One turn sends every row of this set to another row. A few are shown first. Where does it send the rows asked after them?
zerar: 30.4	12.8	-29.2	-9.8	7.2	-20.9	34.8	10.6	-11.0	0.4	23.5	34.1
dem: 7.9	-1.9	-13.5	-30.5	-26.9	-20.7	24.1	-11.1	-7.2	36.6	-4.4	40.5
kogun: 12.8	4.4	-5.4	-35.5	-22.4	-39.5	19.4	-16.2	15.0	13.5	-0.9	33.5
Kipoz: 13.3	24.1	2.3	-18.7	-22.0	-18.8	5.8	12.3	-10.3	19.0	-9.6	22.5
Bevak: 19.3	23.6	-0.5	-18.0	-1.6	-28.3	55.7	11.9	-5.9	3.7	1.0	19.7
rek: -5.5	18.8	0.4	-15.2	0.0	-28.7	27.2	-21.4	-35.7	20.4	3.8	23.1
lub: 2.5	1.1	6.7	-42.0	-15.7	-24.0	25.3	-12.9	18.7	16.1	6.2	24.0
Sudes: 17.2	0.9	-17.2	-5.8	12.7	-2.0	21.5	-30.5	6.2	18.3	10.0	32.4
Lodek: 17.2	-4.1	-16.5	-8.2	-6.0	4.6	31.8	-10.3	19.3	5.1	13.1	29.7
Fogas: 17.0	-1.7	-0.3	-16.7	-7.0	-44.5	-3.9	-6.5	-18.9	3.0	13.5	17.4
kegul: -2.7	4.1	6.8	-39.1	-7.7	-32.4	23.7	-7.4	16.2	15.1	11.8	34.3
ger: 14.4	2.5	-17.1	-24.7	-19.6	-21.6	-9.7	-20.8	-6.0	18.9	11.4	27.0
gopet: 29.6	20.3	-22.9	-3.5	-8.2	-10.3	19.0	4.8	-31.4	10.6	2.1	16.4
rurig: 12.8	-9.3	5.5	-25.7	3.8	-23.0	37.1	4.0	-34.0	-2.1	18.9	37.6
sureb: 3.9	3.9	-12.8	-17.8	15.3	-1.8	52.7	-1.7	3.3	9.5	6.4	30.1
ful: 13.2	-6.7	0.4	-21.1	9.6	-10.5	-0.7	-6.5	-29.9	20.1	14.8	37.6
nepi: 22.5	-18.7	-0.5	-23.0	8.1	-12.2	28.8	-31.3	-10.8	0.8	9.7	30.9
Gatam: 28.0	5.4	-17.7	-21.6	-20.3	-35.5	18.0	10.1	-5.9	31.1	-10.5	29.5
Fuga: -4.5	21.8	-11.8	-39.6	-5.8	-1.4	25.3	-20.4	-12.3	16.6	-3.0	14.7
dusu: 10.6	-6.3	-5.7	-14.3	-4.4	-21.9	-11.0	-20.2	-16.5	14.1	18.0	25.2
sube: -3.6	0.6	-7.1	-23.8	-1.5	-20.2	47.9	-23.8	13.5	7.4	14.5	36.2
Pubik: 19.2	2.8	-6.6	-7.5	3.8	-29.1	14.2	30.8	-2.4	17.3	9.8	36.7
kud: 32.4	-8.0	-15.2	-24.8	-2.7	-6.4	23.1	10.8	16.3	3.0	16.3	34.1
virin: 22.3	22.9	-15.4	-24.0	-18.7	-7.7	53.9	-9.6	4.2	14.2	3.6	29.7
kaz: 3.7	-7.2	18.2	-29.0	-10.3	-16.3	17.5	-29.3	-10.6	18.4	-1.0	23.9
Koma: 21.2	14.4	-8.2	-22.5	4.8	-12.9	61.9	1.9	-4.9	4.2	3.6	32.3
mezi: -0.5	33.3	-2.9	-27.9	-14.5	-18.0	19.9	-5.8	-0.1	-4.7	17.0	9.3
nuzil: 12.6	-6.7	-17.8	-26.3	-21.8	-19.0	37.7	-4.0	-13.1	-9.5	34.0	25.8
fuso: 40.6	-0.1	-4.7	-8.1	2.5	-16.1	10.1	-2.3	-36.4	7.7	13.9	26.0
Bag: 17.2	11.3	-20.4	-5.8	0.7	5.4	17.3	7.9	-22.9	-6.5	13.5	21.1
sepe: 4.3	22.6	-24.7	-36.9	-11.3	-28.5	22.9	13.0	5.2	18.1	7.8	12.7
dup: 21.3	26.5	-15.0	-12.6	22.0	-36.2	20.1	-4.5	-1.5	-3.1	3.1	22.0
kamob: 5.5	-6.6	2.8	-10.0	-3.7	-18.8	-5.6	-20.2	-21.6	20.0	9.5	30.9
koros: 21.1	26.6	-3.3	-16.2	10.6	-22.0	19.3	8.7	-3.0	-11.7	15.9	7.4
lalog: 31.9	10.8	7.4	-8.3	8.5	-30.4	21.1	-26.9	-2.8	18.9	-7.9	30.6
pugo: 19.1	2.6	-5.2	1.3	8.3	-19.3	41.1	-15.7	-19.3	6.9	28.1	43.0
Rubo: 10.8	23.3	-1.4	6.0	-0.3	-31.0	2.0	-4.7	-20.1	13.9	1.9	29.1
sazu: 31.9	27.2	-13.6	-9.3	-19.6	-24.1	27.6	2.9	-21.2	3.1	14.2	6.8
vit: 29.0	25.5	-22.0	-3.5	-7.1	-22.5	19.0	6.4	-30.8	6.2	5.6	20.5
bosap: 14.0	-0.2	-14.9	-49.0	-13.2	-9.9	41.6	2.1	6.7	11.6	12.1	18.1
gev: 0.5	-3.0	6.3	-34.7	7.0	-29.5	29.9	-12.0	1.5	34.4	1.3	37.0
pulog: 14.2	7.9	3.7	-26.2	7.2	-39.0	21.3	-11.2	-41.5	13.7	9.7	31.5
gube: -8.3	-4.8	-0.9	-28.9	5.2	-21.1	29.1	-9.1	17.1	3.2	17.3	37.0
remut: 15.0	24.8	-7.0	-13.5	-10.5	-10.0	45.9	19.3	-10.0	3.3	11.4	16.1
vesok: 19.2	11.9	-13.9	-26.0	10.8	-10.0	57.1	6.9	-1.3	3.1	11.5	31.1
Zerep: 30.1	9.4	-13.2	-9.4	2.1	-7.1	22.7	-3.7	-40.0	19.5	4.0	21.9
Zipuf: 7.3	4.6	-12.7	-33.9	-6.1	-32.0	-5.0	-15.8	-2.7	26.3	-1.7	29.2
fef: 8.4	-7.3	-0.6	-28.4	-35.9	-5.7	27.2	-5.7	-14.0	24.2	15.0	30.4

nuzil moves to -> Fuga
rek moves to -> dup
And these:
sazu moves to -> sureb
gev moves to -> Fogas
sube moves to -> Zipuf
pugo moves to -> sepe
gopet moves to -> Koma
Sudes moves to -> Gatam
Lodek moves to -> dem
Zerep moves to -> Bevak
vesok moves to -> lub
bosap moves to -> kaz

